In the data rows, zero lies at 4.5, halfway between 4 and 5.
Some points, one per row:
[4 3 4 2 3 3 5 5 4 6 4 5 5 4 6 1 4 6 5]
[3 2 4 4 2 3 7 7 4 3 4 5 7 6 8 5 4 4 7]
[6 7 3 2 5 3 2 3 5 5 3 4 4 4 5 4 4 4 7]
[3 4 3 3 3 2 3 6 7 3 3 7 5 3 5 4 3 4 6]
[3 3 3 3 2 3 5 6 5 2 2 6 5 4 8 6 2 2 7]
[6 3 6 6 5 4 8 4 2 4 4 4 5 5 6 8 5 3 5]
[5 6 4 3 4 2 4 4 5 5 4 6 6 5 6 5 5 4 6]
[5 3 6 5 6 5 6 3 3 6 5 4 6 6 6 1 6 7 1]
[4 5 4 4 5 4 4 5 5 5 5 4 6 6 7 2 4 6 3]
[2 6 3 2 3 5 5 2 3 5 5 7 5 3 4 6 6 5 6]
[5 7 3 4 7 3 2 3 5 5 4 6 0 0 2 5 4 3 3]
[6 4 6 5 8 6 5 3 3 6 6 2 4 5 6 1 5 7 1]
[8 3 6 8 8 6 4 4 4 7 9 2 2 5 0 6 4 3 3]
[5 7 3 4 7 3 2 3 5 5 5 5 0 1 2 6 4 3 3]
[2 3 7 8 5 6 7 3 2 6 6 3 6 6 4 4 4 5 3]
[4 3 5 5 5 5 6 4 3 6 7 3 6 7 7 1 5 7 2]
[7 5 5 5 7 5 6 2 2 7 5 3 2 4 4 3 5 6 4]
[2 5 3 4 4 2 3 5 6 5 6 6 2 2 3 3 3 4 3]
[5 3 7 7 6 6 5 5 5 6 9 5 4 4 2 6 5 3 3]
[1 3 4 5 3 4 4 5 5 3 3 7 5 3 6 5 3 3 6]
[1 4 4 5 3 4 4 5 5 3 3 7 4 2 7 5 3 3 6]
[7 5 6 6 8 6 5 2 2 6 5 3 4 5 5 3 6 6 1]
[7 7 3 2 5 3 2 3 5 5 3 5 4 4 5 5 4 4 6]
[3 2 3 2 3 2 4 6 6 3 5 6 5 4 5 3 3 5 5]
[4 4 7 6 4 7 7 5 3 5 3 5 6 6 4 4 7 6 4]
[6 6 3 2 5 3 2 3 5 5 3 4 4 5 6 5 4 4 6]
[2 4 4 3 1 2 6 7 5 2 3 7 7 4 8 7 3 2 7]
[5 5 8 8 4 7 5 5 4 5 7 2 8 9 4 4 8 7 2]
[3 3 7 5 2 7 6 6 5 5 3 4 7 6 5 2 5 7 4]
[8 3 6 6 6 6 7 1 1 8 6 2 3 5 4 2 7 7 3]
[3 3 3 3 1 2 6 7 5 2 4 6 7 5 9 6 2 2 7]
[4 2 5 4 5 4 5 4 4 5 6 5 5 5 8 2 6 7 2]
[6 5 2 5 6 4 2 6 7 3 7 6 2 1 3 7 1 1 5]
[5 4 2 4 3 2 5 7 5 2 3 5 4 4 8 7 1 1 7]
[2 5 3 2 2 4 5 3 3 6 6 6 5 4 4 6 6 5 7]
[6 2 6 6 4 5 8 4 2 3 4 4 5 5 7 7 5 3 6]
[4 7 5 4 4 3 4 4 4 6 4 6 6 4 4 5 4 4 6]
[2 5 3 6 4 3 4 5 5 2 3 7 5 3 6 6 3 2 6]
[2 3 3 2 3 2 4 6 6 2 4 7 5 3 6 3 3 4 6]
[5 5 7 8 4 7 6 5 4 5 7 2 8 9 3 4 8 7 2]
[2 4 4 3 1 2 6 8 5 2 3 6 7 5 8 6 2 2 8]
[3 2 6 6 2 6 5 6 5 4 4 5 6 6 5 3 6 6 5]
[4 5 2 2 4 5 4 1 3 6 6 4 2 3 4 6 5 4 6]
[4 3 2 4 3 2 5 6 5 3 3 4 5 5 8 6 2 2 7]
[3 2 7 6 2 7 6 6 4 5 4 4 6 6 5 3 6 6 4]
[2 5 3 2 2 5 5 3 4 7 6 4 5 5 4 4 4 5 7]
[5 5 7 7 4 7 5 5 5 4 6 4 8 8 3 5 9 7 2]
[4 8 5 5 3 5 3 7 7 3 5 4 8 7 3 5 6 5 5]
[3 3 3 4 1 2 7 7 5 2 3 6 7 5 8 6 2 2 8]
[5 6 2 3 5 4 4 1 3 6 6 4 2 3 4 5 5 4 6]
[6 5 3 2 5 3 2 3 5 5 3 5 3 4 6 5 5 4 6]
[6 7 2 3 5 5 2 7 8 1 1 4 2 4 4 6 3 2 5]
[6 5 6 7 7 5 7 4 2 6 6 3 6 6 6 3 6 6 1]
[2 5 3 3 3 4 5 3 3 6 6 5 5 4 4 5 5 5 6]
[4 6 4 3 4 2 3 4 5 5 3 6 6 4 6 5 5 4 6]
[2 3 3 2 3 2 4 6 6 3 4 7 5 3 5 3 3 4 6]
[3 5 3 3 4 2 2 5 6 5 5 6 2 1 2 4 3 4 3]
[7 5 6 6 7 7 5 5 4 4 3 1 3 6 2 6 5 3 3]
[2 6 3 3 3 4 5 3 3 6 6 6 4 4 3 6 6 5 6]
[6 7 2 3 6 4 3 6 7 2 1 3 2 4 4 7 2 1 5]
[5 2 6 7 6 5 5 6 5 6 9 4 5 5 2 5 4 4 3]
[5 4 2 4 3 2 5 6 5 2 3 5 5 4 7 7 2 1 7]
[6 6 6 6 7 4 7 3 2 6 6 3 5 6 6 3 6 6 1]
[6 8 3 4 6 5 2 6 8 2 1 4 2 3 3 8 3 1 5]
[7 4 6 6 7 6 5 5 5 5 3 0 3 6 3 5 5 4 4]
[0 4 3 5 4 3 4 5 6 3 3 7 5 3 6 5 2 3 6]
[2 4 3 2 2 4 5 3 3 6 6 5 5 5 4 4 5 5 7]
[5 4 8 5 5 5 7 2 1 8 5 5 5 5 4 3 7 7 3]
[4 4 3 3 4 2 4 6 6 2 3 8 5 2 5 4 3 4 6]
[7 4 6 7 8 7 5 4 4 6 9 2 3 5 1 7 4 3 3]
[2 5 3 2 2 4 5 3 4 6 6 6 5 4 4 5 5 5 7]
[6 6 2 5 7 4 1 6 7 3 6 6 2 1 3 8 2 1 5]
[3 7 4 2 4 3 3 4 5 5 4 6 6 4 5 4 4 4 5]
[1 3 4 5 4 3 5 5 5 3 3 7 5 3 6 4 3 4 6]
[5 4 7 7 6 6 5 5 4 6 9 5 5 4 1 6 4 3 3]
[3 4 3 2 3 2 4 6 6 2 4 8 5 3 5 4 3 4 5]
[1 4 4 5 3 4 4 5 5 3 3 7 5 3 6 5 2 3 6]
[4 4 4 2 3 2 2 5 6 5 3 7 6 4 6 4 5 5 7]
[5 3 4 3 3 3 6 4 3 6 4 5 5 4 5 1 5 7 4]
[3 3 5 5 2 2 8 7 4 3 4 6 7 6 8 6 4 3 7]
Then 12 other points, each followed by its number:
[4 5 3 3 3 4 4 9 8 3 2 2 5 6 4 4 2 3 6] 0
[8 6 7 7 6 8 4 4 4 4 5 2 5 7 3 5 9 7 2] 1
[2 4 3 2 3 2 4 6 6 2 4 7 5 3 5 4 3 4 6] 2
[8 4 6 7 7 7 5 4 4 6 9 3 2 4 2 6 4 3 3] 3
[2 3 6 7 5 5 7 4 3 5 6 4 5 5 4 4 4 5 4] 4
[6 6 2 4 6 4 1 6 8 3 6 6 2 2 3 7 2 1 5] 5
[4 4 2 4 3 2 5 5 5 3 3 5 5 4 8 7 2 2 8] 6
[5 4 2 4 2 2 5 6 5 2 3 4 4 5 8 6 1 1 8] 7
[5 4 7 5 5 5 7 2 1 8 6 4 5 5 5 2 7 8 3] 8
[1 3 3 4 4 3 4 5 5 3 3 7 5 3 7 4 2 3 6] 9
[2 3 4 2 2 3 3 7 7 2 3 7 6 3 6 2 3 5 6] 10
[5 5 3 5 5 3 3 7 7 4 7 7 4 2 3 7 2 1 5] 11
Which of these numbered points is nearest to each point below, ignoring the direction in which the first points spread most? Its number follows each.
[2 3 7 7 5 6 7 4 3 5 6 4 6 6 4 4 4 5 4] > 4
[3 4 3 3 3 2 4 6 6 2 4 7 5 3 5 4 3 4 6] > 2
[5 5 3 5 4 3 3 7 8 4 6 7 4 2 3 7 2 1 5] > 11
[4 5 3 3 3 4 3 9 8 2 1 4 4 5 4 5 2 2 6] > 0
[3 4 3 2 3 2 3 6 6 2 3 8 5 2 5 4 3 4 6] > 2
[5 5 3 4 4 2 5 5 5 2 3 6 4 3 7 9 2 0 7] > 6
[3 2 8 6 2 7 6 5 4 5 4 4 6 6 5 2 6 7 4] > 10
[7 2 6 7 7 7 5 4 4 7 9 2 3 5 1 5 4 4 3] > 3
[4 6 3 3 4 4 3 9 8 2 1 3 5 6 4 6 2 2 5] > 0
[7 6 7 8 6 8 4 4 4 5 6 0 5 8 2 5 9 7 2] > 1
[4 7 3 3 6 5 4 1 3 5 5 5 2 2 3 8 6 3 6] > 3
[2 3 8 8 6 6 7 3 2 6 5 4 5 6 4 4 4 4 4] > 4
[6 4 5 4 6 6 4 6 6 4 2 1 3 6 4 4 4 4 4] > 0
[6 2 6 5 5 4 7 2 2 8 6 4 5 5 5 1 7 8 3] > 8
[7 4 6 8 9 7 4 3 3 6 9 5 2 3 0 8 6 3 3] > 3
[8 7 6 7 6 7 4 4 4 4 5 2 6 7 2 6 9 6 2] > 1
[4 4 4 5 5 3 3 7 7 4 7 7 4 3 3 6 2 2 5] > 11
[3 4 3 3 3 2 4 6 6 2 3 8 5 2 6 4 4 4 6] > 2
[2 2 7 8 5 6 7 3 2 6 6 4 6 6 4 4 5 5 3] > 4
[3 2 4 3 0 2 7 8 5 3 4 4 7 6 8 5 2 3 8] > 7
[5 8 4 5 3 4 3 7 7 1 3 6 7 5 4 6 6 4 4] > 1
[4 4 3 3 3 2 5 6 5 2 3 5 5 4 8 6 2 2 7] > 6
[2 3 7 7 5 6 7 4 3 5 5 5 5 4 4 4 4 5 4] > 4
[3 4 3 2 3 2 4 6 6 2 3 9 5 2 5 4 3 4 6] > 2
[2 5 3 3 3 3 2 5 6 5 5 7 2 1 3 3 3 5 3] > 2
[4 4 4 5 4 4 3 7 7 4 7 7 5 3 4 6 2 2 5] > 11
[5 2 7 5 4 5 8 3 1 8 6 3 5 6 4 1 7 8 3] > 8
Here are 12 other points, each followed by its number:
[7 6 6 6 8 7 6 4 4 4 3 2 3 5 2 7 5 3 4] 0
[4 4 6 5 6 5 5 3 3 6 6 4 6 6 7 2 6 7 1] 1
[3 6 5 3 4 4 4 3 4 5 4 7 5 4 5 5 5 5 6] 2
[5 2 6 7 6 6 6 6 5 6 9 3 5 6 2 5 4 4 3] 3
[6 4 7 8 6 5 6 5 4 6 9 4 5 6 1 6 5 3 4] 4
[4 5 3 4 4 3 3 7 7 3 6 8 4 1 4 7 2 1 5] 5
[5 5 7 8 4 7 5 5 4 4 6 2 8 9 3 5 9 7 3] 6
[7 2 6 8 8 6 5 4 4 6 9 2 3 5 1 6 4 4 3] 7
[6 5 4 4 4 2 6 4 3 6 4 5 5 4 4 3 5 6 5] 8
[4 4 7 6 5 6 6 7 5 4 4 2 5 7 3 5 5 4 4] 9
[6 6 2 2 5 3 2 3 5 5 4 4 4 5 5 4 4 5 6] 10
[3 3 4 4 2 2 7 7 5 2 3 6 7 5 8 7 2 2 7] 11
The same question for these:
[4 8 4 5 2 5 3 7 7 2 4 5 7 6 5 5 6 5 4] > 6
[7 5 6 6 7 7 5 4 4 5 3 1 3 6 2 6 5 4 3] > 0
[4 5 4 5 4 4 3 7 7 3 7 8 4 2 3 7 2 2 5] > 5
[7 4 6 7 8 7 4 4 4 7 9 2 3 6 0 5 4 4 3] > 7
[2 5 3 2 3 4 5 3 3 6 5 7 5 3 4 6 7 5 6] > 2
[5 6 3 4 6 3 1 4 6 5 5 5 0 1 2 5 3 4 3] > 5
[6 6 3 2 5 3 2 3 6 5 3 5 3 3 5 4 4 4 6] > 10
[5 2 7 7 5 6 5 6 5 7 9 3 5 6 1 4 4 4 3] > 3
[3 4 3 5 5 4 3 4 5 3 3 5 3 3 6 5 2 2 6] > 7
[5 0 6 6 3 5 7 4 3 5 5 2 6 7 7 4 4 5 5] > 11
[6 2 5 5 4 5 8 4 2 4 4 3 5 6 7 6 5 3 6] > 11
[6 5 4 4 4 2 5 5 4 6 4 5 5 4 5 3 4 6 4] > 8
[7 6 6 6 8 6 4 4 4 5 3 1 3 6 1 8 6 3 3] > 0
[6 4 5 5 5 4 7 3 2 7 5 4 5 5 4 2 6 7 4] > 8
[5 4 7 5 4 7 6 6 5 5 3 2 5 7 3 5 5 4 4] > 9
[5 3 3 4 4 1 5 5 5 2 4 7 5 3 5 4 4 4 6] > 8
[5 5 7 7 3 7 5 5 5 4 6 3 8 8 3 4 9 7 3] > 6
[5 3 5 4 4 4 6 4 3 6 4 5 5 4 5 2 6 7 4] > 8
[6 5 8 8 4 7 5 5 5 4 6 3 8 8 3 5 9 7 2] > 6
[4 3 7 7 5 6 5 5 4 6 9 4 5 5 2 6 4 4 3] > 3
[4 3 3 4 3 3 2 8 9 3 7 6 4 3 4 5 1 2 5] > 3
[4 4 4 3 3 3 2 8 8 3 6 6 5 3 4 4 1 3 5] > 3
[7 2 6 5 6 6 6 2 1 8 6 2 3 5 4 1 6 8 3] > 8
[6 7 2 3 6 5 2 6 7 2 1 4 2 3 4 8 2 1 5] > 0
[6 7 2 4 5 4 2 7 8 2 1 3 2 3 4 7 3 2 6] > 0
[4 4 6 6 6 5 6 4 4 5 6 4 6 6 6 2 6 7 1] > 1
[4 4 5 4 5 5 5 5 4 5 5 5 6 5 7 1 4 6 2] > 1
